In the rows, 128 means zero.
Each path below is one point turned by a fixed rotation once a step. After each direction that follows a path, write how fast that rotation turns it, in degrees a step (0 if it stays still).
Each turn is a multiple of 5 degrees from 10 to 175, or 0.
Each row of a path follows its step; steps can be skipped.
path 1
step 0: [126 138 129 122 130 138 123 126 142 121 120 131 136 132 127 130 126 124
 129 135 136 144 131 123 112 126 130 133 130 120 130 127 132 129 121 118
 135 123 118 129 128 125 128 130 138 130 138 122 136 131 127]
step 3: [124 130 132 124 124 130 129 136 134 120 123 129 125 124 139 135 121 129
 128 125 137 130 132 121 117 123 133 114 121 127 122 128 124 111 127 132
 129 121 124 123 124 125 127 129 126 130 123 111 139 136 135]
step 4: [122 129 122 121 129 126 124 134 135 122 126 128 134 121 142 130 133 128
 122 125 127 128 131 122 119 121 138 120 130 128 133 133 137 110 117 130
 138 125 126 137 135 121 132 134 121 125 132 128 129 136 136]
step 5: [121 127 130 125 131 137 129 138 137 122 133 121 132 136 135 120 135 128
 119 135 121 138 132 129 125 127 137 130 129 132 128 148 129 115 121 126
 136 131 125 129 137 131 135 121 128 129 134 123 134 126 134]
step 6: [122 124 135 124 121 133 146 122 140 127 136 130 124 131 126 132 127 123
 126 137 126 136 138 133 119 123 138 122 119 130 129 138 127 117 124 123
 137 130 138 129 126 137 127 124 129 127 134 126 136 129 129]
step 8: [127 142 131 126 125 134 130 130 135 122 123 123 124 137 135 143 130 126
 127 143 132 124 130 123 128 124 138 130 121 122 126 126 129 124 129 122
 127 133 115 128 141 126 130 131 131 125 143 123 134 138 131]
step 12: [124 137 130 122 124 124 130 125 126 127 127 117 136 135 137 130 128 124
 126 126 119 128 141 118 122 131 133 118 131 125 127 132 127 111 126 127
 131 122 121 121 137 131 132 125 124 132 122 121 131 130 144]
step 14: [118 125 122 123 119 124 129 129 135 120 144 125 130 127 136 130 136 130
 126 138 127 127 131 115 118 124 134 136 128 123 131 133 126 114 128 125
 138 132 134 138 128 134 133 123 128 135 137 134 134 127 126]
step 15: [123 123 130 130 116 134 139 128 135 124 143 126 125 133 135 137 125 133
 132 129 123 126 138 117 135 135 140 126 126 123 124 138 128 125 124 124
 132 135 125 128 137 133 131 121 132 129 144 122 134 124 127]
step 17: [131 137 129 128 121 134 124 115 125 120 130 138 137 125 135 132 129 124
 129 140 125 125 127 122 124 127 136 126 122 120 139 126 135 115 131 120
 126 136 122 126 137 116 138 135 124 134 133 124 134 128 129]
Speeds:
[130 126 129 131 127 127 126 128 133 129 126 130 127 131 126 127 126 129
 128 128 129 129 130 131 131 127 127 128 128 123 132 126 128 127 132 126
 128 129 126 130 130 128 128 128 129 129 128 129 130 129 130]	40
[132 128 128 128 128 134 129 124 130 127 129 129 129 130 128 130 127 128
 129 132 129 125 129 126 127 128 125 130 130 128 128 127 129 130 127 129
 125 127 128 131 130 128 127 127 129 126 130 126 129 127 124]	45
[128 132 131 128 125 129 128 128 126 127 127 129 125 128 127 129 127 131
 125 129 127 126 129 127 126 128 128 126 129 127 128 124 127 127 126 130
 125 129 126 125 129 128 128 130 124 127 125 129 127 131 129]	80
[127 128 128 128 127 128 130 125 125 127 126 127 127 127 126 126 127 130
 129 126 126 126 125 128 127 128 127 130 127 127 128 129 130 127 130 128
 130 128 123 128 126 126 129 129 132 127 129 124 127 132 126]	45
[128 127 131 126 128 123 130 125 127 130 128 128 127 126 128 130 128 128
 129 130 132 126 128 129 126 123 129 131 126 128 127 127 130 124 129 129
 129 128 130 131 128 129 126 127 126 128 126 129 127 126 127]	140
[127 125 128 128 129 128 126 126 128 127 131 131 124 128 128 125 132 130
 130 129 129 127 130 129 127 131 131 127 126 130 129 131 127 128 126 126
 127 129 127 130 129 132 127 128 126 127 130 128 128 131 129]	40
path 2
step 1: [125 125 128 142 126 132 126 137 129 133 124 145 137 134 129 122 134 127
 125 131 123 129 137 133 122 120 139 121 132 123 137 133 129 133 125 120
 125 130 141 129 126 122 131 126 134 134 125 119 133 123 126]
step 2: [122 131 135 140 123 128 122 133 138 121 126 151 128 133 125 131 129 127
 121 120 127 118 134 128 124 126 124 121 141 125 125 125 130 124 124 138
 126 127 125 133 124 127 137 131 131 132 129 126 126 125 137]
step 3: [123 136 129 133 126 126 130 130 128 137 124 140 132 137 135 117 132 131
 113 120 137 127 134 132 123 137 131 128 130 119 129 128 136 124 141 121
 129 132 130 136 118 129 127 136 134 130 134 126 119 128 131]
step 4: [127 138 128 136 124 130 120 125 123 127 131 137 134 134 137 132 134 121
 114 129 125 125 134 129 130 134 123 124 133 122 128 133 130 132 126 125
 135 120 133 145 128 123 125 126 122 138 129 113 134 126 133]
step 5: [119 136 132 133 127 134 129 127 122 133 121 132 125 125 130 128 132 126
 115 116 130 127 133 131 122 132 117 130 138 132 124 123 121 127 129 129
 135 125 124 141 116 121 136 130 126 129 111 130 124 125 131]
step 9: [132 135 129 125 119 117 118 129 136 137 123 135 133 135 133 129 134 132
 123 134 126 125 125 121 125 121 123 125 130 134 137 124 130 134 134 130
 122 118 121 128 116 137 121 126 123 141 131 129 118 129 131]
step 12: [124 131 129 132 124 123 126 126 132 136 126 146 137 129 133 125 127 132
 124 133 128 123 128 134 112 126 130 121 131 123 134 118 125 129 133 128
 132 139 121 123 116 127 136 119 130 130 129 128 118 119 125]
step 13: [132 129 128 131 134 127 130 131 124 129 134 148 133 136 124 124 132 123
 119 131 121 125 130 136 119 140 120 120 132 117 132 139 133 132 120 123
 132 129 131 129 131 129 132 131 132 136 136 127 122 121 130]
step 15: [121 133 132 131 123 138 128 124 120 141 124 135 136 132 135 126 128 121
 120 125 128 126 124 133 119 140 128 133 138 120 130 129 131 140 135 128
 123 125 125 129 124 135 139 125 124 131 127 122 123 127 138]
step 17: [113 131 129 135 117 135 136 129 123 134 117 132 128 129 124 123 132 128
 119 129 121 128 131 126 131 121 134 128 136 125 139 132 126 130 129 122
 128 127 136 130 120 127 134 132 128 131 106 123 130 128 130]
Speeds:
[129 126 129 126 129 128 126 127 131 129 126 128 132 129 125 127 126 125
 128 130 131 126 132 126 127 126 128 128 126 131 128 128 130 128 126 129
 126 128 128 127 125 126 129 129 130 127 131 127 129 126 126]	35
[130 128 128 124 128 127 127 128 130 129 130 130 126 124 131 133 128 128
 125 128 126 126 131 128 128 128 129 132 126 132 128 128 127 130 129 127
 130 128 128 128 128 128 125 130 129 129 126 129 126 128 126]	25
[128 128 124 125 130 127 124 126 127 130 127 128 128 126 130 127 127 128
 126 125 127 128 125 126 126 127 127 128 131 126 132 128 131 126 130 129
 127 130 126 126 129 126 127 129 129 127 132 129 127 130 128]	115
[130 129 128 132 128 129 127 128 128 127 132 131 128 129 127 129 127 125
 129 128 126 127 124 127 131 128 124 131 127 128 128 130 129 128 126 132
 125 128 128 129 126 129 124 127 129 129 129 125 127 128 126]	155
[129 131 131 127 132 126 127 127 125 128 127 126 125 128 127 128 129 127
 128 128 131 126 127 127 127 127 126 126 125 130 131 127 127 126 130 128
 127 127 128 130 127 128 124 125 127 130 127 131 130 126 129]	25
path 3
step 2: [139 120 121 127 125 134 122 126 129 133 133 128 120 135 133 116 123 133
 122 130 128 129 123 119 126 129 129 123 131 126 130 140 119 144 136 136
 126 131 133 127 133 129 139 135 133 134 129 126 126 115 124]
step 4: [134 128 128 124 134 125 128 129 129 117 133 135 116 127 123 135 129 127
 126 124 133 147 131 127 124 128 130 124 133 136 122 135 124 143 124 134
 138 125 135 128 117 133 126 137 126 127 122 134 119 127 125]
step 5: [129 121 130 123 129 134 115 126 129 120 131 121 129 135 124 130 132 123
 136 141 131 125 117 130 124 128 135 125 124 130 121 141 128 135 129 130
 124 117 121 125 131 123 134 137 135 122 134 134 122 115 123]
step 8: [124 129 132 128 131 119 123 119 142 132 123 125 123 134 123 117 123 119
 129 132 135 131 116 129 133 127 133 144 131 134 124 134 123 133 130 133
 130 126 121 130 131 139 128 138 133 132 127 133 122 118 127]
step 10: [129 138 139 126 126 131 118 131 130 122 130 123 123 130 134 122 121 134
 139 127 131 130 126 140 114 124 133 129 125 130 115 120 121 133 113 131
 133 125 131 128 131 132 125 136 133 122 129 129 116 131 126]
step 11: [136 133 133 128 131 127 128 125 128 136 124 134 123 137 119 123 131 135
 127 142 129 129 112 129 135 117 135 128 124 128 123 141 131 141 129 140
 126 135 132 126 125 126 122 135 126 127 127 132 120 131 127]
step 13: [137 136 138 134 136 129 124 127 123 120 134 134 121 134 122 121 119 127
 126 116 131 134 130 128 123 128 126 142 123 131 124 129 120 139 130 134
 136 136 127 120 138 122 122 126 134 130 126 126 119 124 133]
step 15: [132 126 130 138 118 121 136 123 126 129 126 127 126 132 143 120 123 135
 118 130 135 140 128 129 121 126 127 135 138 133 116 134 128 125 127 139
 126 125 138 127 131 127 131 140 135 132 125 125 122 129 135]
step 16: [132 133 128 121 121 129 122 138 125 114 139 136 123 125 121 130 123 134
 128 131 134 133 127 124 131 120 121 138 121 120 122 133 130 133 126 137
 133 125 142 125 129 122 127 130 130 116 138 131 122 122 131]
step 17: [127 122 143 122 125 123 135 128 130 120 120 123 124 135 132 124 123 121
 123 126 127 124 119 127 122 123 133 127 122 142 128 132 135 140 125 130
 127 123 135 120 127 128 128 135 120 122 124 132 118 113 124]
Speeds:
[126 127 127 130 127 127 127 126 131 129 129 129 124 128 129 123 125 127
 127 126 129 128 128 126 129 129 128 130 130 125 131 127 125 126 130 128
 132 128 127 130 129 129 130 128 130 132 129 126 131 128 129]	60
path 4
step 0: [145 126 132 123 133 134 125 117 137 129 130 131 130 133 131 124 118 133
 131 122 125 124 135 121 135 114 125 139 128 120 131 134 130 117 121 116
 123 122 130 134 139 133 125 135 139 128 133 129 132 125 126]
step 1: [134 133 119 119 117 137 133 131 131 122 136 132 127 138 120 125 140 134
 132 123 121 126 129 131 115 118 123 132 128 136 120 128 131 127 117 123
 123 130 148 122 120 134 129 131 128 126 130 126 134 128 130]
step 4: [137 129 119 123 131 127 126 138 124 125 133 124 133 127 134 112 132 116
 131 134 122 132 130 121 116 121 124 137 127 118 119 125 136 133 110 116
 125 130 137 127 128 124 132 123 128 133 128 134 132 128 130]
step 7: [127 143 130 118 125 128 134 122 129 114 139 128 128 138 129 120 134 126
 130 127 131 133 129 127 116 116 133 139 132 135 123 121 128 126 120 134
 120 122 135 130 132 134 139 124 130 135 127 134 143 126 129]
step 8: [119 126 121 132 133 133 130 137 119 117 138 129 130 131 127 123 126 135
 128 133 123 137 131 129 137 123 128 134 134 130 124 129 120 125 125 120
 118 136 128 123 136 118 123 138 140 121 136 128 141 139 138]
step 10: [133 133 126 129 125 130 125 125 131 114 134 117 136 127 137 128 132 131
 123 125 124 122 139 119 118 115 126 139 118 117 121 123 128 126 114 126
 128 127 140 121 130 126 134 127 122 120 136 131 132 134 125]
step 11: [131 118 117 134 127 128 134 131 123 127 135 129 139 137 127 130 120 130
 130 125 121 136 135 128 120 111 129 134 130 143 130 124 127 130 134 129
 124 128 139 117 129 119 118 128 139 137 135 132 126 131 128]
step 13: [135 137 125 132 136 126 133 123 123 118 135 118 137 136 127 124 133 131
 131 120 135 137 123 128 118 125 129 125 136 128 119 127 131 118 119 116
 126 129 144 129 134 135 136 125 133 123 125 137 134 134 131]
step 16: [128 132 132 123 122 141 124 136 121 119 140 123 130 127 133 128 129 119
 127 124 124 124 132 135 115 109 128 124 130 127 115 120 123 128 120 126
 120 127 141 128 126 131 129 124 128 120 127 136 122 135 126]
step 17: [123 127 124 140 129 125 130 128 110 114 129 133 143 142 133 124 126 120
 134 123 130 129 138 123 122 124 126 135 133 132 123 126 124 137 133 132
 124 125 126 126 134 120 119 125 133 131 133 128 141 128 127]
Speeds:
[128 127 129 130 128 129 126 127 129 128 132 128 129 129 127 131 132 130
 125 130 129 128 128 126 126 130 129 131 132 128 130 127 128 128 128 126
 129 130 126 129 130 131 127 127 129 125 133 130 126 126 129]	145
[128 127 125 126 123 128 130 127 131 130 125 125 131 130 128 127 128 130
 130 127 125 126 130 126 127 132 129 128 129 126 129 129 126 125 125 128
 130 127 130 128 128 128 128 128 128 128 130 125 127 129 128]	80
[131 126 125 128 129 129 131 132 130 126 128 130 128 128 129 125 130 126
 131 128 129 125 127 127 127 127 130 127 128 129 128 127 127 131 126 132
 129 128 124 129 129 130 129 130 129 130 128 130 123 129 129]	145
[130 126 126 127 129 124 127 128 131 128 128 126 130 130 129 129 128 126
 128 128 131 132 127 127 127 126 130 127 128 128 133 130 129 128 128 128
 129 126 129 129 128 131 123 127 128 129 125 128 131 129 127]	55
path 5
step 0: [122 138 132 128 136 133 129 125 133 123 127 131 129 129 125 118 129 127
 114 123 127 140 128 121 124 141 135 127 130 145 116 130 126 115 117 135
 129 127 127 128 134 122 131 127 130 143 123 127 120 133 136]
step 2: [134 122 124 126 115 112 132 130 118 127 141 140 126 113 130 119 126 133
 128 134 133 118 125 131 124 129 129 120 120 135 127 144 127 124 124 124
 125 130 125 127 120 129 124 123 138 127 131 127 121 122 132]
step 4: [135 138 124 133 118 136 121 129 134 128 126 133 131 139 129 127 135 133
 132 126 130 132 129 130 117 129 123 116 128 129 138 127 137 140 123 140
 125 134 119 138 123 128 135 113 118 119 122 124 134 124 136]
step 5: [124 118 134 127 130 140 128 126 134 138 120 122 124 125 133 124 131 138
 124 125 142 119 127 129 123 133 135 130 126 129 115 132 125 116 115 120
 127 122 117 125 133 120 133 132 128 133 117 118 125 121 135]
step 6: [119 130 131 126 135 125 118 127 118 131 134 129 126 123 121 140 120 116
 131 132 127 129 125 129 112 117 128 135 123 123 133 124 131 130 137 121
 118 134 120 132 134 116 124 123 122 129 122 126 116 126 114]
step 12: [132 130 130 124 124 137 137 121 130 132 139 130 126 128 120 133 132 126
 126 129 124 134 129 131 146 118 129 112 124 135 137 124 127 125 124 123
 125 144 139 123 132 133 133 125 128 128 133 116 137 137 133]
step 14: [126 127 129 131 134 127 131 144 126 131 132 129 126 126 131 123 126 142
 130 108 133 130 127 135 118 116 126 136 126 122 126 117 130 122 121 131
 123 126 139 137 130 117 131 127 137 137 130 117 134 125 125]
step 15: [126 136 127 123 120 131 127 125 135 129 123 136 120 124 133 122 116 122
 135 126 128 128 122 138 126 123 132 119 125 132 134 127 143 139 122 126
 113 120 118 119 124 128 139 117 126 122 128 129 116 133 122]
step 16: [131 127 131 123 139 137 125 124 131 143 133 129 124 119 131 136 135 133
 121 132 123 119 123 126 124 131 127 141 124 130 117 141 119 126 115 135
 133 134 119 136 122 131 136 129 126 123 125 129 125 141 128]
step 17: [120 124 117 124 127 139 125 127 127 136 142 126 122 130 117 131 130 119
 117 133 131 136 133 128 127 113 134 115 132 130 137 121 125 119 131 125
 126 133 125 138 133 115 123 123 129 121 123 134 133 121 130]
Speeds:
[128 130 124 127 126 130 128 126 130 127 128 127 131 128 127 129 132 127
 128 130 129 128 130 128 126 129 129 130 132 129 131 128 128 127 128 129
 130 129 131 129 127 125 131 129 128 129 131 128 130 127 133]	80
[128 132 128 127 126 127 125 130 129 129 127 126 130 127 132 127 127 129
 129 130 125 126 126 129 129 124 126 123 128 129 132 127 128 128 126 126
 130 128 128 127 130 127 126 128 127 129 127 129 130 127 128]	135
[127 127 128 128 129 128 129 130 125 129 128 125 129 126 128 125 127 129
 129 128 128 128 127 125 127 128 127 130 126 132 125 131 127 129 125 131
 131 128 129 126 127 127 130 128 126 130 130 125 133 128 127]	160
[126 129 127 127 129 128 125 126 130 129 126 128 129 127 127 128 126 125
 127 128 127 131 129 128 126 130 128 125 128 128 127 126 128 128 130 126
 123 130 130 126 129 127 128 125 128 132 131 126 130 131 126]	125
[130 129 128 125 131 128 130 125 128 132 126 127 128 128 130 126 129 130
 129 125 128 128 130 128 128 129 128 129 128 126 131 129 124 126 126 130
 127 129 130 127 130 131 127 130 132 129 125 126 128 129 127]	160
path 6
step 1: [128 131 137 120 122 120 117 124 130 136 138 113 124 134 136 128 135 139
 131 137 135 123 126 128 125 127 132 131 122 119 127 132 124 118 130 130
 135 130 138 121 127 124 131 140 115 124 121 123 119 126 127]
step 2: [118 133 133 137 132 131 134 119 141 129 132 125 120 124 133 122 130 136
 129 126 118 122 123 134 116 116 132 124 124 137 121 134 131 119 129 118
 142 127 137 121 128 125 120 120 131 120 131 127 133 128 121]
step 5: [128 127 127 125 121 123 138 122 130 136 134 124 120 118 114 127 130 136
 131 135 124 127 137 126 129 131 126 134 124 136 127 129 137 114 117 132
 125 134 122 115 135 131 124 119 136 115 119 124 134 134 127]
step 7: [122 131 128 125 126 122 125 125 119 119 132 123 131 140 123 127 133 128
 126 132 125 133 128 124 108 124 134 126 127 136 128 141 125 124 132 119
 143 128 121 128 120 132 131 132 132 124 120 118 116 138 133]
step 8: [112 127 138 130 128 125 131 133 130 126 129 133 138 125 132 126 133 126
 124 136 120 133 126 130 130 123 131 125 131 135 133 143 136 119 117 131
 134 135 123 128 138 134 120 117 126 140 117 124 140 129 130]
step 9: [121 127 138 132 129 124 125 137 129 124 145 129 136 127 140 124 126 133
 147 128 133 128 138 118 130 143 125 136 130 132 136 133 136 125 133 127
 123 132 124 131 127 124 128 133 125 130 134 116 130 133 124]
step 10: [134 134 130 127 122 119 125 126 129 139 137 128 134 124 125 130 123 132
 127 122 129 123 132 133 111 130 127 137 111 128 133 143 124 125 146 130
 129 138 121 125 126 126 117 126 133 130 123 131 127 128 131]
step 11: [126 112 135 130 123 127 122 134 133 134 139 125 125 121 125 129 141 120
 124 119 124 132 127 137 127 128 136 137 130 129 130 130 126 126 120 120
 135 139 125 121 127 131 121 117 125 126 130 139 130 146 123]
step 14: [129 124 145 131 125 129 138 135 146 129 129 123 130 127 136 124 123 134
 133 135 131 132 130 133 135 120 138 134 121 131 126 140 131 116 124 131
 129 129 133 125 117 130 129 121 124 119 139 132 137 132 127]
step 15: [138 126 136 133 125 133 124 128 137 131 131 134 128 137 133 116 133 127
 134 134 125 133 126 120 118 133 125 129 117 134 123 122 125 130 137 135
 140 134 116 133 127 122 124 135 140 122 138 123 135 134 118]
Speeds:
[128 128 127 129 129 130 124 125 129 125 131 128 128 129 125 129 126 127
 130 127 128 129 129 128 127 128 126 127 129 130 131 126 129 129 133 130
 127 130 127 127 130 127 131 128 128 130 132 127 127 125 131]	115
[130 129 131 129 131 132 130 130 132 129 130 127 128 126 129 128 130 127
 129 131 128 127 129 127 132 128 129 129 132 126 129 126 128 129 128 126
 127 127 126 130 130 129 127 126 129 128 129 128 127 130 132]	125
[127 127 125 132 130 127 127 128 129 129 127 127 128 127 129 128 130 128
 128 127 127 131 130 126 131 129 127 121 127 128 131 130 130 129 126 132
 129 126 125 128 127 129 128 128 126 130 126 127 125 129 128]	85
[127 127 131 127 126 124 129 130 125 126 129 131 129 127 125 128 128 125
 128 125 126 129 128 127 130 129 128 129 127 128 133 130 128 128 131 126
 127 129 128 131 126 130 126 126 128 127 127 126 129 130 130]	20
[127 128 127 127 127 129 126 129 127 130 128 127 131 127 126 126 130 128
 126 129 124 131 127 130 130 127 129 131 126 125 128 125 128 130 129 131
 129 129 126 127 130 131 126 129 127 128 126 125 130 124 128]	145
[126 125 126 130 130 129 129 128 127 129 131 128 125 127 128 128 129 129
 126 126 126 125 130 132 127 133 132 127 125 129 128 127 126 129 129 127
 125 127 129 129 130 126 129 127 125 127 127 130 129 127 129]	45
